Rotation paths and how fast each direction turns (degrees each step):
Each turn is a multiple of 5 degrees from 10 to 175, or 0.
Each row of a path follows its step; steps can be skipped.
Path 1:
step 0: [ 2.13 -1.12 -0.19 -0.36  1.05 -0.10  0.64 -2.93 -4.85  1.82  0.81  0.81
 -0.16 -2.27 -0.30 -2.59 -2.41 -4.03 -4.45  0.45  2.38  0.75  0.00  0.60
 -1.65  1.66 -0.50  0.48  1.47  1.24  1.91  1.54  1.05  3.38 -1.60 -4.17
 -1.40  0.09 -1.48  2.16 -1.33  2.88  1.99  3.57 -0.76  3.09 -0.06 -1.59
  0.81]
step 1: [ 4.15  0.56 -0.99  0.02 -1.38 -2.48 -1.60  2.47 -0.20 -1.95  2.64  0.85
  0.50 -2.35 -1.84 -2.90 -1.00 -0.91 -0.66  1.66  6.46  2.24  1.74  1.94
 -2.55 -0.75 -0.81  0.38  2.41  1.91 -0.63  0.33 -0.61  1.41 -0.61 -1.48
 -0.33 -3.10 -3.93 -0.82 -1.26  3.32 -0.11 -0.87  2.48 -2.72 -0.46  0.43
 -1.56]
step 2: [ 2.06  0.70 -1.44 -3.15  0.74 -1.31 -2.94 -2.91 -3.60 -1.24 -0.67  4.11
  2.02 -0.85 -1.29  0.39  2.83 -0.65 -1.01 -0.02  2.45  0.40  2.45 -1.57
 -1.55  1.15  2.25  0.36 -2.95 -1.10 -0.91 -3.72 -0.56  1.37  0.10 -3.05
  0.01 -1.33 -5.54 -1.93 -2.18 -1.06 -0.45  1.55 -2.22 -1.23 -1.75  1.36
 -0.84]
step 4: [ 1.72 -1.53  0.48 -2.48 -2.21 -1.12  0.86 -0.80 -0.03 -2.15 -0.48  0.85
  0.50 -3.78  0.37 -1.99  0.63  1.39  1.16 -2.25  3.83  0.24 -0.82  0.72
 -0.52 -1.27 -0.05  1.70 -0.22  1.63  1.05 -1.75  2.94  2.26 -1.40 -5.68
 -0.04  0.22  1.18  1.42 -3.15  3.49 -2.87 -2.28 -0.53 -5.21 -1.35  0.03
  2.34]
step 5: [-0.25 -1.79 -1.28 -0.26 -3.40  0.05 -2.51 -0.75 -4.25 -1.28 -0.35  1.64
 -1.30 -1.03  0.94 -2.25  4.08 -0.07 -3.51 -0.55 -1.26 -0.63 -0.49 -1.32
 -2.70 -0.85 -0.37 -4.00  1.40  0.17  2.99 -1.93 -0.27  3.13 -1.12 -2.90
  2.70 -1.35 -1.73 -0.19 -3.03  3.68 -1.16  1.04 -3.18  0.06 -1.33 -0.60
 -2.16]
step 6: [ 2.36 -3.98  1.24 -0.35 -0.24 -0.60  3.19  1.54  0.34 -2.72  2.29 -1.14
 -2.99  0.35 -0.65 -1.61  1.29 -2.29 -0.70 -0.46  0.79  2.44 -2.20 -0.27
  0.55 -1.53 -0.83 -0.10  0.37 -2.16 -2.33  0.08  2.06  3.03 -3.38 -2.26
 -0.89 -1.01 -5.47 -1.20 -1.22  2.56  1.82  1.05 -1.62 -0.67 -4.35 -0.55
 -3.07]
step 7: [ 1.85 -2.56 -1.62 -1.10  0.34  0.83 -0.66  0.27 -2.15 -0.93 -2.81 -0.61
 -2.88 -2.42 -3.93  0.45  1.97 -0.29 -0.16  1.89  1.57 -1.44 -2.03  3.74
 -1.19  3.35  0.36  3.01 -0.02  0.86  0.17 -2.61  3.86 -1.46 -1.53 -4.60
 -0.49 -0.46 -3.90 -2.03 -0.96  1.80 -3.72 -0.47 -0.47  0.10 -1.83  0.74
  0.47]
step 10: [-0.61 -0.74 -1.59 -1.81 -1.22  1.04 -2.53 -0.09 -3.64 -0.87 -0.61 -0.89
 -4.71 -1.16  0.11  1.01  0.59 -1.49  2.89  0.29  4.30 -2.64 -4.04  1.70
 -1.10 -1.10  1.85 -1.15  1.98 -1.69  1.48 -1.45  0.41  1.15  1.01 -4.59
  2.02 -2.25 -0.78 -3.17 -3.32 -0.56  2.61 -1.09 -1.55  0.52 -0.42 -1.70
  1.76]
step 11: [ 1.14  0.61  1.76 -0.10 -1.48 -0.60  1.49 -0.47 -2.80 -1.62  1.73  2.01
 -5.59  1.30 -0.52 -1.36 -2.10 -1.06 -2.17  3.98  1.96 -1.98 -1.12 -1.75
  2.25  0.12  2.52 -3.16 -1.19  1.93 -3.32 -0.63  3.35  2.84 -2.13 -1.92
  1.85  1.55  0.42 -2.20 -3.67  2.08  0.88 -0.41 -0.39 -1.87 -0.67  1.43
 -0.39]
step 12: [ 3.07 -2.24 -3.83 -4.57  1.32  1.47  0.02 -0.50 -2.49 -2.43 -0.94  2.48
 -1.48 -0.79 -1.12 -0.34 -2.97  0.36 -5.21  0.13  0.50 -1.20 -0.27  2.71
  1.03  1.01 -3.48 -0.08  2.09 -1.77 -2.26 -0.60  2.35  2.04 -0.57 -3.29
 -0.88 -0.50  0.65  0.49 -2.58  2.92  2.05  1.23  1.54  1.70 -0.76  0.52
  0.59]
step 13: [ 2.76 -0.17 -2.87 -1.45 -0.93  1.93 -0.27 -2.05 -1.87 -0.34  0.10  1.70
 -0.72 -2.01 -2.23 -3.12 -0.88 -5.29  0.42  4.09  1.71  0.53 -0.10  2.31
 -3.53 -2.80  1.47 -1.12  4.40 -0.06 -1.58  1.52  0.06  2.01 -0.76 -2.62
 -0.02 -3.46 -0.25 -2.86 -0.78 -1.24 -0.97  0.31  1.88 -1.25 -0.39 -1.80
 -1.49]
Directions:
[ 0.64  0.57  0.26 -0.49 -0.74 -0.36 -0.26 -0.55  0.30 -0.56  0.50  0.01
  0.29  0.78  1.19  0.37  0.51 -0.49 -0.58 -0.43  0.29  0.49 -0.32 -0.06
 -0.70 -0.42 -0.50  0.20  0.31 -0.25 -0.14  0.48 -0.61 -0.22  0.58 -0.29
 -0.24 -0.68  1.00 -0.44 -0.13  1.16 -1.59  0.48  0.88  0.88  0.35 -0.56
 -0.24]
90
[-0.54 -0.05  0.12 -0.06  0.59 -0.01  0.16 -0.67  0.14  0.65  1.60  0.22
  0.15 -0.21  0.64 -0.22 -0.07 -0.02 -0.95  0.70 -0.63  0.35 -0.31 -0.63
  0.19  0.55  0.65  0.87  0.05  0.00  0.26  0.04  0.42  0.23  0.12 -0.54
 -0.20  0.05 -0.09 -0.34 -0.52 -1.40 -0.80  0.19  0.31 -0.99 -0.89 -1.42
  0.51]
170
[ 0.01 -0.57 -0.08 -0.02 -0.15 -0.92  0.09 -0.44  0.69 -0.02 -0.59 -0.08
  0.95 -0.07  0.11 -0.51  1.72  0.77  1.07 -0.37 -0.60  0.82  0.52 -0.26
 -0.59  0.79  0.04  0.29 -0.10  0.69  0.27  0.89  0.08  0.94 -0.48  0.18
  0.61 -0.16 -0.74  0.28 -0.77  0.53  0.11  0.86  0.37 -0.26 -0.35  0.23
  0.57]
25
[ 0.31 -0.42  0.04 -0.13 -0.33 -0.65 -0.91  0.63  0.07 -1.07 -0.50 -0.11
  0.51 -0.10  0.71 -0.60  0.42 -0.74  0.40  0.88 -0.16  0.19  0.00 -0.59
 -0.13  0.02 -0.23  0.49  0.45 -0.70  0.93 -0.62  0.25 -0.17  0.09  0.06
 -0.88  1.37  0.64 -1.27  0.10 -0.72  0.98  0.65  0.17 -0.17 -0.12  0.28
 -0.85]
95
[-0.01  0.51  0.71  0.24  1.21 -0.20  0.34 -0.73 -0.28  0.14  0.26 -0.74
 -0.13 -0.08 -0.58  0.14  1.07  0.03  0.80  0.62  0.58 -0.19 -0.70  0.28
  0.38 -0.23  1.71 -0.09 -0.14 -0.17  0.40  0.56  0.75 -0.96 -0.25 -0.51
 -1.07  0.30  0.67  0.21  0.25  1.14  0.36  0.56 -0.17  0.46 -0.06 -0.23
  0.13]
100
Path 2:
step 0: [ 0.35  0.85 -0.35  0.89 -2.16  1.46  0.43  1.09 -0.43  0.77  1.35 -0.36
  0.60  2.99 -2.57 -0.07  1.94 -3.65 -3.84  2.42  2.96  0.15 -3.43  1.19
 -2.66  0.54  1.62 -1.17 -0.83  1.27 -4.36  1.02 -0.47  3.12  0.78 -0.49
 -0.17  2.36 -1.64 -0.13 -1.08  0.48 -0.73  3.62 -0.77  1.33  2.68  4.01
  0.72]
step 1: [-1.78  0.32 -1.07 -0.79 -2.66  1.01 -0.24 -2.55  0.74 -2.38 -3.62  1.95
 -1.51 -1.63  2.07  0.43 -0.11 -0.76  0.48  0.18 -0.73 -1.55  2.04  0.59
 -1.78  3.53  2.50 -3.22 -3.34 -3.00  2.74  0.51 -1.74 -0.67 -0.08 -2.03
 -0.47 -3.54 -1.31  0.51  0.23  1.55  2.96 -0.24 -2.51  4.05 -0.58 -0.01
 -1.97]
step 2: [ 1.86  1.68  1.14 -3.15 -0.13 -4.11 -1.33  0.63 -0.50  3.55 -1.29  3.04
 -0.09  0.39 -1.00 -2.59 -4.52 -3.18 -0.05 -1.94  0.26 -2.62 -0.53  0.91
 -0.33  1.93 -4.45 -0.92  2.40 -0.37 -0.12  1.97  2.59 -0.41  0.68  2.04
  2.74 -0.58 -1.38  0.90 -1.95 -0.06 -1.22 -2.27  0.15 -1.67  1.03  0.04
 -0.20]
step 3: [ 0.80  0.58  2.43  1.28  0.84  3.56 -0.47  0.29  1.60 -2.83  1.27  1.01
  0.61  1.10  2.92 -2.03  0.18 -4.30 -2.01  1.13  1.11  1.69  3.02  0.23
  1.97 -0.11 -0.56  2.26  1.83  0.79  1.80  0.29 -1.19  1.35  0.46 -3.14
 -1.36  3.16  0.27 -1.56 -0.87  2.89 -4.24  0.17  2.99  2.51 -1.01  1.73
 -1.80]
step 4: [-0.69  1.79  0.34 -2.68  2.00  1.29  2.00 -0.31 -2.35 -1.07 -3.53 -1.30
  1.73 -0.90 -3.37  3.66 -0.65  0.12 -1.67 -2.96  0.03  0.70  0.88  0.25
  0.06 -0.60 -0.16  0.95 -2.83  0.94  0.41 -2.95  3.52 -3.09 -2.33 -1.12
  0.09 -2.93  3.66 -1.26  0.59  2.72  1.34 -2.61  0.10  1.50 -1.38 -2.06
 -1.59]
step 5: [ 1.42 -1.29  1.23  2.62 -1.45 -1.78 -0.58  1.23 -2.74  0.99  2.13 -1.62
 -0.29  2.57  0.82  0.22 -1.28  0.40 -1.54  0.82 -1.29 -0.91 -1.28 -0.52
  2.83 -0.80 -2.49 -0.72  3.43 -1.19 -1.43  0.59  3.31  1.94  0.63 -1.72
 -2.26 -0.37 -1.54 -0.49  2.32 -3.99  1.81 -1.55  2.73 -1.11  2.53 -4.27
 -3.64]
step 6: [-2.27 -0.64  0.06  2.60  2.04  2.78  2.12  2.92  0.34 -1.81  0.29 -2.72
  1.88  1.23  1.85  0.33  2.48  0.35 -0.05  1.42  2.11 -1.11 -1.97 -3.74
 -1.41 -0.73  0.04  2.47  1.73  0.86  0.55  1.55 -1.49 -0.72 -0.90  1.80
  0.05  2.42 -2.64  0.37 -3.82  1.34  0.68 -0.47 -3.37  3.57 -2.99 -2.81
  1.09]
step 7: [-1.68  3.04 -3.75  0.12  0.95 -0.60  0.86 -2.30  0.32  2.29 -0.36 -1.60
 -0.02  0.70  1.25  0.69 -1.49  1.42  2.35 -0.32 -1.46  0.02  4.20 -0.42
 -0.56 -1.79 -1.67 -2.72 -3.36 -1.15 -0.88 -0.91  2.15  0.82 -2.48  0.03
  3.30  0.41  3.69  0.52  1.13 -4.21  0.01  3.48 -1.61  1.28 -1.56 -2.01
  0.84]
step 9: [ 1.33  1.80  1.87  0.22  1.78 -1.05  2.88 -2.31 -0.58 -0.66  0.86  0.08
 -1.18 -1.44 -1.56  0.40  1.79 -1.43  2.73 -0.23 -0.48  1.44  0.65 -2.66
  0.65  0.94  1.54  0.64 -3.35 -2.91  1.56  0.32 -5.98 -0.75 -2.71  0.34
 -1.06  3.16 -2.51  2.14 -1.92  1.52  2.87  0.32  3.42  1.27 -0.88  1.02
  1.36]
step 10: [ 3.53 -0.55  0.21  0.53  3.51 -1.65 -0.86 -0.63 -0.27  1.35  0.14  1.45
 -3.61 -0.03 -0.08 -1.75 -2.41 -0.11  0.81 -1.51  0.81  0.62  0.21  3.45
 -1.82 -0.97  2.04 -0.29 -0.87 -2.83 -2.71 -2.74  0.30  0.21  3.12  2.85
  1.13 -3.30  4.81 -2.87 -2.39  0.44  0.97  1.34 -0.64 -1.74 -0.89 -2.09
 -0.51]
step 12: [ 0.27 -3.15  0.37 -3.75 -1.89  2.21  2.84 -0.53 -0.38  1.08  0.61 -0.59
  6.61 -0.01 -2.07  2.01  1.63 -3.08  1.46 -0.37  0.19 -0.25  2.39 -0.32
 -3.05  0.70  3.45  1.09  0.87 -0.82  2.28 -1.24  0.00 -1.15  1.01  0.75
  0.92  1.94  0.72 -1.74 -0.96 -0.12  4.36  1.49 -0.11 -1.13 -0.14  0.75
 -0.39]
Directions:
[ 0.97  1.26  0.14  0.34  0.30 -0.54 -0.04  0.72 -0.80  0.15 -0.98 -0.59
  0.04 -0.63 -0.56  0.38 -0.06 -0.33  0.60 -0.61  0.31  0.73 -0.10 -0.13
  0.72 -0.47  0.37 -0.72  0.10 -0.23  0.00  0.39  1.21 -0.01 -0.60  0.22
 -0.15  1.03 -0.95  0.37  0.41  0.40 -0.27  0.28 -0.87  0.13  0.69  0.62
  0.94]
160
[ 0.78  0.54 -0.94  0.48  0.60 -0.19 -0.37 -0.51 -0.20  0.16 -0.04 -0.29
 -0.12 -0.12  0.70 -0.52  1.25  0.84 -0.06 -0.06 -0.08  0.78  0.79 -1.60
  0.12 -0.64 -0.50  0.96 -0.18  0.24 -0.52 -0.07  0.52 -0.47 -0.25  0.24
  0.31 -0.58 -0.60 -0.50 -1.07 -0.24  0.91  0.50  0.65 -0.43  0.11 -0.14
 -0.34]
25
[ 0.94 -0.99  0.17 -0.57  0.02  1.04  0.46  0.29 -0.08 -0.85  0.33  0.04
 -0.72  0.55  0.25 -0.40 -0.01 -0.56  0.24  0.38 -0.60  0.45  1.34  0.52
  0.25 -0.59  0.60 -0.23  0.77 -0.73  0.54 -0.27  0.35 -0.19  0.05 -0.10
 -0.12 -0.71 -0.38 -0.13  0.01 -1.63  0.04  0.49 -0.08  0.74  0.89  0.12
  0.68]
160
[-0.46  0.22 -0.14 -0.58  0.57 -0.67 -0.97 -0.92 -0.81 -0.46 -0.59  0.19
 -0.60 -0.84  0.21 -0.39  0.00  0.38 -0.52  0.12 -0.39 -0.92  0.27  0.70
  1.06 -0.62  0.69 -0.86 -0.44  0.56 -0.32  0.08  0.70 -0.03  0.02 -0.51
 -0.26 -0.94  1.19 -0.09 -0.01 -0.11  0.66  0.31 -0.91  0.33 -0.72 -0.45
  0.31]
120
[ 0.21  0.32 -0.61  0.21 -0.63 -0.66  0.66 -0.05  0.87 -0.41  0.70 -0.56
 -0.12  0.28  0.38 -0.54 -0.30  0.63 -0.74 -0.56  0.37 -0.22 -0.35 -0.22
  1.46  0.21 -0.36 -0.87 -0.85 -0.22  1.29 -0.35  0.07  0.17 -0.51  0.06
 -0.67  0.46  0.76  0.98 -0.64 -0.55  0.08  0.27  0.71  0.43  0.53  0.77
 -0.48]
175
[ 0.69 -0.29  0.56 -0.03 -0.43 -0.43  0.35  0.33 -0.84 -1.04  0.20 -0.12
  0.49 -0.19  0.27 -0.48 -0.58  0.38  0.66 -0.33  0.36 -0.18 -0.78  0.57
 -0.30 -0.03  0.78  0.96 -0.82 -0.75 -0.51  1.31 -0.04  0.19 -0.72 -0.57
  0.08 -1.02 -0.80  1.15 -0.14 -0.31  0.34  0.23  0.12 -0.34 -0.44 -0.20
 -1.05]
90
